In the rows, 128 means zero.
Named turns come first, each shown by rows before and after it. Which turns, in which order, take the first row of each pair that follows to the second? Write the first one first, as in the answered first pair.
Q183:
[125  99 131 159 103 149 143 123 142 148 119 113 108 111 140 135 103  97
 164 154 145 113  92 143 112 116 210 142  99  99 161 148  95  95 167 119
 159]  ->  [121  95 122 162  98 146 134 108 150 140 110 106  98 105 149 141 103 107
 166 148 146 114  97 143 134 115 210 138  95 104 159 146 103  99 161 114
 152]
[122 127 137 130 132 114 116 155 119 148 130 109 113  90 130 134 132 129
 127 139 150 133 111 136 120 119  95 108 128 130 124 125 141 125 139 138
 131]  ->  [131 134 142 125 129 118 126 161 113 152 141 118 129 104 118 128 127 111
 128 139 141 126 114 137 100 121 107 117 128 123 125 122 124 116 139 139
 138]
[108 128  99  80 113 130 108  97 127 108 116 149 149 122 151 110 119 106
 129 117 122  82 106 118 128 122 168 176 123 119 141 107 101 135 178 134
 146]  ->  [ 98 121  95  93 110 126  98  88 142 102 110 137 132 115 169 116 130 132
 127 109 133  81 106 115 153 122 155 164 119 129 141 108 121 144 178 130
 137]
Q96:
[142 150 118 112 149 131 138 112 158  83 128 147 123 140 112 134 128 131
 109  80  92 123 119 126 162 147 131 108 123 108 115 136  96 141 127 144
 100]  ->  [141 154 121 106 149 137 143 122 146  87 135 158 138 149 104 132 121 111
 115  84  91 115 121 134 141 143 135 110 127  99 119 137  83 130 130 141
 109]
[131 138 123  80 159 141 136 122 122 113 151 180 170 114 117 165  95 101
 141 139  87  57 114 165 109 134 178 180 145  90 108 133 102  82  96 149
 100]  ->  [130 124 112  86 102 130 138 110 116 102 147 128 190 172 112  92  87  59
 164 116 116 134 144 135  86 131 186 165 135 117 142 149  73 110 154 109
 170]
[130 125 119 135 117 118 145 118 151  93 134 127 123 146 137 133 149 156
 118 105 116 129 130 115 164 134 137 109 132 149 110 129 123 130 100 133
 107]  ->  [133 135 124 127 134 127 150 135 141 101 145 150 141 134 126 138 143 146
 112 120 104 104 118 128 137 138 142 119 134 131  99 120 114 111  93 143
 102]
[127 136 181 115 131 113 100 162  78 131 143 122 112  64 119 131 142  98
 131 170 146 120 105  96  93 136 119 123 132 130 130 141 128 117 107 101
 149]  ->  [126 126 174 122 117 102  97 158  80 126 145 107 112  78 124 115 142  98
 137 157 158 141 118  85  97 136 116 116 125 143 140 144 129 133 119  88
 161]
Q878:
[140 102 161 112 161 116 158 156 146 152 116 141 104 136  78 154 150 146
 116 117  67 152  94 143 129 135  82 118 100 132 140 133 129 119 113 168
 111]  ->  [106  86 153 103 125 156 140 166 127 151 116 132 134 112  93 112 122 117
 141 138  90 132  83 167  89 121 106 128  85 126 159 115 132  96 154 150
 148]
[138 150 138 138 121 128 143 144 141 128 136 146 159 132 100 148 149 119
 102 104 123 114 115  94 128 131 109 123 129 119 120 138 135 123  98 137
 105]  ->  [111 143 135 126  98 149 135 147 129 130 133 141 175 117 105 118 131  98
 115 123 136 101 108 107 106 129 122 134 119 116 134 131 135 108 122 127
 127]
[182 122 120 166 133  87 136 106 141  56 139 130 130 185 126 148 128 132
 130  89 125 151 136  97 175 119 129 103 128 125 163 158 143 152 119 165
  99]  ->  [163 115 133 159  99 117 142 149  98  83 146 116 170 187 111  90 111  79
 151 114 146 165 127 101 100 118 135 106 124 119 194 141 134 140 169 147
 156]
[117 153 136 137 144 130 124  96 115 112  90 103  95 176 139 133 150 159
 156 136 112 121 162 116 150 135 130 161 117 127 144 153 113 139 119 106
  88]  ->  [127 152 150 138 135 128 137 123  92 135  97  99 113 187 117 111 155 128
 158 147 121 145 166 102 106 141 118 156 118 132 161 148 107 136 133 101
 110]
Pairs:
Each pair is two turns apart.
[117 111 133 149 112 141  91 142 150 179 120 108 112 129 130 103 113  86
  78 153 128 177 112 135 129 107 153 135 110 136 119 128 116 137 162 184
 152]  ->  [111 113 120 145 131 149  89 133 164 167 121 126 110 111 144 127 107 100
  77 159 115 130 102 157 152 110 169 142 110 122 107 125 113 122 134 197
 126] => Q878 Q96
[118 112 120 154 112 136 110 122 135 138 129 109 105 111 150 127 125 142
 138 138 139 146 117 119 141 126 121 116 117 130 133 118 146 144 132 121
 108]  ->  [139 124 137 145 120 133 131 146 113 159 136 119 127 127 115 120 128 123
 124 142 135 170 114 105 115 128 107 112 120 128 134 118 130 142 134 133
 117] => Q878 Q183
[106 133 136 129 145 111 115 143 135 140 126 120 123  90 130 159 124 128
 147  98 150 108 130 135 132 135 146 109 137 107 158 132 103 163 121 118
 105]  ->  [102 136 136 126 133 115 126 144 133 139 133 114 139 106 121 133 115 107
 150 100 155 118 133 131 113 139 153 111 133 104 162 135  87 165 139 108
 121] => Q96 Q96
[152 150 143 130 128 113 152 150 124 162 106 135 116 149 133 170 180 155
  96 101 144 188 134 110 157 156 111 123 144 123 123 147 139 165 124 151
 113]  ->  [102 138 136 109 101 171 144 178  86 168 113 144 162 107 139 124 137 112
 124 143 159 130 109 157  86 153 148 147 129  96 139 114 131 120 158 147
 156] => Q96 Q878
[134 131 123 135 129  96 153 146 157 111 106  83 106 160 127 135 138 131
 136 122 151 184 123  98 136  83 116 159 115 150 144 131 106 131 123 108
 126]  ->  [112 124 111 131 121 107 136 130 171  97  96  84 103 140 146 133 124 141
 142 124 151 157 118 119 157  74 136 166 106 146 140 129 113 119 123 104
 121] => Q878 Q878
[143 143 106 167 156 112 136 127  97 131  96 154  98 102  95 173 167 179
 103 122 115 145 140  97 103 122 138 115  59 109 128 153 159 135  72 132
  94]  ->  [159 154 115 155 164 115 152 140  85 140 106 164 122 113  80 164 162 150
 103 128 110 143 138  99  70 133 142 122  61  98 127 149 145 121  77 129
 106] => Q183 Q183
[ 81 144 142 128 147 124  97 136 113 101 103 147 112  83 173 122 117 146
 124 154 132  67 102 146 167 125 151 139 120 133 126 125 135 115 111 136
 115]  ->  [ 97 151 168 133 133 127 127 184  69 140 116 134 146 110 128  83 119 102
 121 168 143 117  94 127  95 134 121 134 123 137 141 115 120 123 138 132
 157] => Q878 Q878
[160 144 146 108 148 128 157 169  98 154 154 151 153 139  79 136 133  94
 124 142 113 138 125 134  61 143 114 133 140 114 112 123 100 119 121 153
 126]  ->  [152 122 129 141 126  92 114 122 142 131 125 100  89 147 128 151 162 160
 120 107 141 191 148  99 154 130  94 100 132 162 118 144 133 174 126 131
 118] => Q96 Q96
[134 123 112 152 120 122 124 144 133 133 119 101 110 118 138 124 136 144
 140 127 147 164 137 104 139 125 102 109 129 148 156 137 131 161 134 110
 139]  ->  [116 126 113 143 131 133 116 148 138 132 115 123 104  75 154 144 132 162
 135 142 137 115 121 126 150 127 112 119 127 134 144 123 143 141 114 125
 116] => Q878 Q96
[114 101 137 146 147 119 102 161 147 157 125 111 102  92 123 114 137 156
 109 144 162 180 128 108 153 147  78 122 141 132 145 118 177 163 137 124
 120]  ->  [ 74  92 113 120 131 157  89 145 145 132 129 121 129  68 148 100 100 139
 135 154 157 105 114 151 142 138 123 147 131 108 149 107 171 125 145 115
 132] => Q183 Q878
[165 147 134 134 175 111 151 121 151  96 151 171  66 135 141 192 121 200
 122 141  86 117 123  70 144 123  86 167 131 113 123 163 131 109 102 159
  60]  ->  [171 150 129 122 115 127 177 131 114  99 164 141 135 205 105  96  94 111
 154 133 107 179 139  52  65 123 112 170 123 118 162 166  79 116 174 114
 152] => Q96 Q96
[104 125 114 124  92 109 154  85 166  68 160 150 160 140 165 167  92 122
  98 104 123  96 126 131 155 105 119 121 148  71 106  85 112  99  62 127
 136]  ->  [ 95 117 109 131  79 108 138  80 172  66 156 131 151 135 183 152  93 132
 107  99 138 104 129 128 165  99 118 119 141  84 116  87 125 110  77 116
 145] => Q96 Q183
[137 141 116 125 120 122 129  96 149 117 117 139 111 127 124 151 149 153
 125 104 116 128 128 117 152 129 116 120 124 137 128 125 151 138 114 131
 110]  ->  [145 147 131 110 126 142 145 131 120 137 129 157 146 126  95 139 139 114
 128 129 116 115 116 130  98 135 112 135 127 115 131 117 141 116 121 135
 125] => Q96 Q878
[ 93 101 131 136  72 113  89 129 115 132 110  81  74 148 179  78 155 158
 142 162 183 154 138 125 129 141 102 123  90 168 196 157 171 142 174  95
 172]  ->  [ 97 133 155 105 143 145 118 177  91 153 135 166  97  81 149 143 141 147
 122 216 132  42  96 173  79 154 106 159 107 101 159 130 174  75 110 151
 108] => Q96 Q96
[115 124 107 171 131 113 124 124 127 154 108 111 118 122 132 109 120 158
 135 127 151 174 122 114 120 159  78 115 132 142 132 105 155 140 141 130
 128]  ->  [103 129 116 167 140 129 126 147 115 160 112 126 129 101 125 112 111 154
 129 144 145 144 108 134  97 165  80 121 133 125 126  92 162 118 135 140
 117] => Q96 Q878
[122 104 125 144 126 147 119 141 147 136 127 173 113  89 162 179  92 144
 117 141 129  81  94 154 136 137 132  99 147 135 128 126 152 120  96 148
 131]  ->  [123  96 116 143  85 142 128 135 133 127 128 134 142 145 154 114  77 101
 135 129 150 138 117 132  97 137 141  99 143 158 154 136 125 141 154 114
 200] => Q96 Q96
[127 124 104 110 124 128 128 123 143 111 126 118 119 147 135 126 126 133
 149 114 116 126 117 138 145 130 146 121 129 121 133 148 126 120 133 111
 147]  ->  [128 126 109 106 135 131 131 126 139 117 131 131 121 133 135 139 121 136
 142 118 105 104 112 144 140 132 147 124 133 108 128 142 128 108 121 129
 131] => Q96 Q96
